Rotation paths and how fast each direction turns (degrees each step)
Each turn is a multiple of 5 degrees from 10 to 175, or 0.
Each row of a path follows its step; steps can be skipped.

step 0: [ -3   9 -14  -3  19  29 -21  14  52  15  -7 -13  -8   5 -26 -30  -3   0
  -3  -4  -8  -7   3  11 -22 -14   7  29  -5 -13  22   3  -8  16 -15  11
  -5  -8  11 -18  29 -12  -7  11   9   9 -18   8  -7  11  19  17 -11 -23
  18   0 -47   3 -21 -12  -1   7  -6  13  21   2 -15  -5 -18]
step 3: [  2  -3 -29   2 -20   3  -1   8   1   8  14 -19  -4  -1 -16   6   8  10
   0  13  -4  -6  14  -1   5  -9   4  28 -19  18 -46 -18   5 -17 -31   3
  -8  17 -14  27  -7  14   1   2  19 -10  -1 -25  24 -13   4  -4 -14   6
  15  40 -15  -8 -36   0   5   7  -7  25 -15  -1 -41 -12 -11]
step 4: [ 24   0 -10   3  -1   8 -24 -15  16  25 -24 -39  17  -7   5   5  14 -13
  -1 -24 -12  -7  21 -23  -9   8 -15  21  21  -2  -6  -5   8   2  -2  40
  18  -9  -5  23  17   4  -8 -12  34  18 -18   1  -9   4 -26   0  -1  25
  32  14   0  10   0   7  30   2 -10 -14  -2 -20  13  14  -6]
step 6: [  3  14 -17 -12  -1   7  11  17  20  41   8   5  -2  -7  -3   9 -33   0
  11  14 -30   3   4  -4   4  -9  -8   6 -10   9  14 -38  14  12 -14   8
   7 -26  11   1  34  -1  -5  -7  11  32 -22  -5   0  -7 -36  14  24  -5
   7 -18  -3  30  -2 -15  21   7 -33  29 -13   8  -8  -8   7]
step 10: [-24   8  -8  15 -16   3  11   2   8  28 -24 -32  27  13 -54 -16  -7  17
  -5  14 -13  24 -16 -23 -15   5   0 -13  -3   8   5 -19  -4  -1  15  16
  20 -13   0 -17  -1 -11 -19 -19  36   4  -7  25  -5   7  18  11  -2  15
   8  19 -13 -12   7 -18  11  -4 -12 -18  16   6   4   9  -3]
step 11: [-14 -10   4  -6  -3  30  -7  38  -7  12   5 -14   1 -18  -9 -15  12  -4
  -2  31 -17  40   0  27   2  -1  -2  46 -30 -17 -23 -24 -16  -7 -20  -5
  -7  11  13 -11  -1   3   4   7  19  25   7 -21  15  -1  -7   0  -2  16
  18 -14 -17   4  -2  -2 -11  11  -4 -15  21   3  27 -12   1]
step 17: [ 16 -51 -21  -4 -15  13  -1  17  15  48  -9   0 -23  -9  -5 -19   2  20
  -5 -22  -7  -6  22  26   3 -12 -19  37   7  -2   7  -4  -2  21   5   4
  11   5  -1  -6  15  16  -6 -20 -13  14  -4  -5   7 -17 -19   0 -13  -9
   7  17 -10  -7   6  -3  -8 -18 -14  -1   5  13  39 -17   6]
step 20: [ 23  16 -12  19 -18  -8 -22   1   1  -2  -1 -20 -20 -25 -10  -6   2  38
 -12  34 -18   8 -12 -11 -17   3 -16  10  -4  -1 -10   2   1  21  -3  -5
  14 -37 -18  13 -13  19 -15 -16  30 -14   4 -19  10   8 -20   8 -14  30
   6  35  25  18  -4  -1  19 -10  16   5   8   3   9  19   0]
Speeds:
[  0   3  -5   0   8  -3   5  -6   1   3   2  -1   1  -2   3  -8  -4  -1
   1   6  10  -4   3 -14   1  -1  -2   6  -3  -6   6  -2   2  -6   1   2
   5  -4  -4   4  -7   5  -4   4  -4   8   6  -2  -5  -6   5   3  -1  -4
   1   1   4   2  -4   2   4  -1  -7  -2   4  -4  -3  -9   6] : 125
[ -3  -6   4   1  -5   4   6   2   6   2  -3  -5   0   6  -5   5  -4  -3
  -2  -1  -3  -7   4  -1   2   4  -4   1   1  -8   7   2  -9  -2  -3  -4
   2  -4   3  -4  -1  -1   4  -1 -10   4   5  -4   4   0 -11   8   4   0
  -8  -5  -1   1  -2  -3  -8   9   3   8   4  -2   1  -6   1] : 65
[  4   4  -4   0   5   7  -4   4   7  -7  -1 -10  -4   0   2   0   6  -9
   2   1   4  -5   0  -1   5   9   9   6   1   1   2   2  -6   7   4   0
  -1   3  -1   5  -6  -6  -1   2   5   0  -6  -4   2  -1   4  -1  -7   3
   5  -5   1   3   9   2  -1  12   1  -1   1   1  -2   0   2] : 95
[ 4  0  0 -5  3  1  4 -4  2 -2  4  0  2 -6  1 -4 -6 -3  7  5  6 -7  1  4
 -3  0  2  3  5  7 10  0  1  6  3 -1  5  4  6 -7 11 -4  4  3 -4  4  3  1
  0 12  4 -2 -2 -5 -5  0  6 -2  1  1 -1 -6 -4 10 -3  8 -2  4 -5] : 45
[-5 -7  1  0 -1  1 -2 -7  6 -8 -3  7 -3 -1  7  1  3 -2  8 -7 -7 -4  3 -3
  4 -3  4  6 -1  5 -3  2 -6 -8 -1 -3  4  0 -5 -5  3  5 -2 -6  1  2 10  3
  5 -5  2  2  5  2  5  2  4 -2  1 -4  2  3 -3 -3 -1 11 -8  6  5] : 70
[ 4 -8  3 11 -7  2  3 -8 -3  5  0  6 -1 -7  7 -2  2 -7  5  5 -4 -3  2 -1
 -2  2 -2  0  4  1 -4 -3  8  6 -6  2 -5  2  0 -2  0 -2  2  5  2  4  1  8
  1 -4 -5  2 -4  4  0 -8 -2 -4  6  9 10  5  1  3 -1  0  4 -8  3] : 140
